One turning vector, and how many ticks it has turned:
The counts run from 0 to 854.
5,-16,5,9,-10,-6,3,-24,20,5,-15,-23,-14,-10,-4,-1,-11,-34,-14,2,-19,-7,-7,-4,-5,0,-1,12,-24,17,3,1,11,10,5
699
10,-1,10,1,-19,-7,10,2,4,8,-13,-17,1,-14,1,8,2,-30,-22,4,-5,-23,15,-9,12,1,3,1,-30,10,3,-3,25,17,-7
398
-2,-9,11,2,-20,-23,4,-16,1,23,-14,-5,23,-25,12,-5,11,-19,-17,15,11,-11,11,-6,-2,24,6,5,-15,10,-5,2,-11,-6,-6
405
1,-5,4,-6,-8,8,-1,-27,13,21,-12,7,26,-34,17,-5,-8,-13,-3,-2,21,-10,-5,-14,-3,21,10,-6,-19,1,7,-8,4,0,-2
105
7,-12,9,-5,-13,-6,7,-23,17,19,-21,-16,10,-3,4,-22,-7,-27,-11,12,3,-14,-22,-10,-8,16,-10,9,-11,15,-5,-4,-12,-3,-1
690
4,-6,6,3,-13,-12,6,-28,6,22,-28,-4,6,-19,5,-21,11,-24,-19,-4,3,-8,-18,-6,-13,7,-8,-3,-20,12,5,-11,-12,2,7
169
-5,9,0,-10,-12,2,1,-9,11,20,-9,-4,29,-19,14,-1,-4,-12,-12,6,29,-21,9,-16,13,23,16,0,-18,5,8,-4,14,5,-9
211
9,-9,16,8,-14,8,15,-27,27,15,-10,-8,5,-10,6,-4,-8,-15,-7,2,5,-18,-16,-18,1,8,-15,8,-13,14,-22,-14,4,5,13
336
-11,15,-9,1,-11,6,-2,-14,20,16,-16,-1,22,-22,12,4,-11,-7,-9,1,25,-15,8,-13,16,11,23,3,-23,9,15,-5,22,1,4
108
3,-12,-3,10,-24,-2,7,-16,25,3,-7,-25,-3,-5,0,6,-17,-25,-11,15,-16,-15,5,2,6,6,-13,17,-27,18,-5,8,1,10,-9
582
2,-15,2,14,-18,-4,-1,-34,24,8,-12,-15,-4,-14,1,-7,-13,-20,-6,2,-14,-2,-14,4,-11,5,-9,15,-24,20,-1,-4,-9,6,6
258
0,-8,20,13,-3,1,1,-21,26,11,-17,-13,-4,-17,-1,15,-14,-13,0,17,-1,-13,4,-18,6,-3,19,17,-17,14,-9,-8,25,-1,17
437
11,-7,21,12,-18,-15,-4,-29,3,15,-20,4,19,-38,9,-6,5,-13,-3,3,0,-5,-5,-5,-16,15,8,2,-20,10,-2,-8,-9,-2,7
625
-6,-1,-6,5,-27,3,6,-26,27,14,1,-3,22,-17,17,0,-15,-5,-7,4,13,-15,-1,-2,3,29,-12,11,-17,13,-9,1,-12,3,-5
664
3,-5,2,14,-21,-7,9,-19,31,2,-10,-26,-9,4,-3,2,-15,-20,-9,12,-14,-15,-1,-4,5,1,-7,22,-20,26,-8,2,7,8,7
686
1,-6,8,-3,-5,-10,-3,-26,3,26,-23,3,20,-35,11,-10,6,-17,-9,1,15,-5,-4,-13,-6,16,20,-5,-20,3,10,-9,1,-6,4
627
9,-1,7,16,-23,-14,13,-27,13,14,-19,-4,-3,-21,3,-6,11,-18,-19,-11,-5,-11,-12,-3,-11,1,-13,3,-24,16,-6,-10,-7,10,12
610
3,-5,15,13,-19,0,7,-9,23,6,-9,-12,7,-20,7,24,-13,-9,0,20,0,-22,21,-12,16,4,3,14,-23,15,-10,-3,15,6,3
216
8,-11,15,2,-14,12,12,-11,27,8,-4,-18,1,-4,5,6,-18,-24,-5,13,-1,-24,1,-17,10,11,-8,11,-20,14,-15,-5,20,10,1
230
-5,13,1,9,-20,-1,6,-1,20,9,-12,-8,14,-13,7,20,-7,-6,-12,16,14,-25,22,-12,21,4,15,11,-19,15,-3,-1,26,3,1
214
5,-3,9,4,-4,13,1,-15,28,5,-21,-13,-3,-11,1,6,-22,-18,0,10,2,-18,-4,-19,10,-6,12,6,-23,11,5,-12,28,5,9
450
16,6,10,14,-23,-11,7,-25,10,7,-9,-9,7,-19,4,-17,8,-22,-17,-16,-2,-13,-11,-11,-12,10,-4,2,-25,18,-8,-13,0,14,7
76
9,-2,13,22,-29,-11,8,-19,11,4,6,-14,10,-20,4,3,2,-15,-13,-1,-9,-16,9,-8,-4,18,-5,12,-25,19,-20,-3,5,11,3
414
8,-13,11,8,-2,-5,5,-15,11,8,-32,-14,-16,-20,-3,5,4,-29,-13,5,-10,-8,-3,-7,1,-14,5,0,-27,10,15,-11,16,9,10
711
3,-10,-2,17,-17,-4,5,-31,27,7,-15,-15,-11,-13,0,1,-12,-20,-10,0,-14,-5,-11,4,-6,0,-8,14,-23,22,-1,-1,-3,9,12
257
11,-18,21,7,-20,5,9,-15,21,11,-7,-8,8,-24,11,20,-13,-15,0,15,-1,-19,5,-11,7,13,-11,9,-22,8,-16,-7,7,6,0
218
11,-11,12,14,-26,0,0,-22,15,6,-2,2,14,-40,16,12,-8,-9,-1,0,-1,-13,8,-2,-2,17,-6,5,-28,9,-10,-5,1,9,-3
206
8,3,12,5,-24,-11,-10,-19,2,12,-15,-3,31,-33,12,-7,-3,-10,-1,5,10,-9,7,-7,-5,23,17,1,-24,10,7,-2,-4,-6,-5
196
0,0,4,1,0,-14,2,-13,2,16,-21,-18,5,-19,-2,-8,6,-27,-18,1,4,-10,5,-18,0,1,30,-1,-23,11,15,-8,23,4,5
617
-2,5,0,9,-25,2,8,-28,24,13,6,-7,22,-13,11,-10,-11,-9,-10,1,10,-17,-6,-9,1,28,-7,13,-18,18,-17,0,-4,4,0
768
13,-16,23,7,-24,-9,9,-15,4,14,-7,-4,13,-31,11,6,4,-19,-10,9,-3,-17,6,-4,-4,20,-13,4,-21,10,-16,-4,-8,5,-3
845
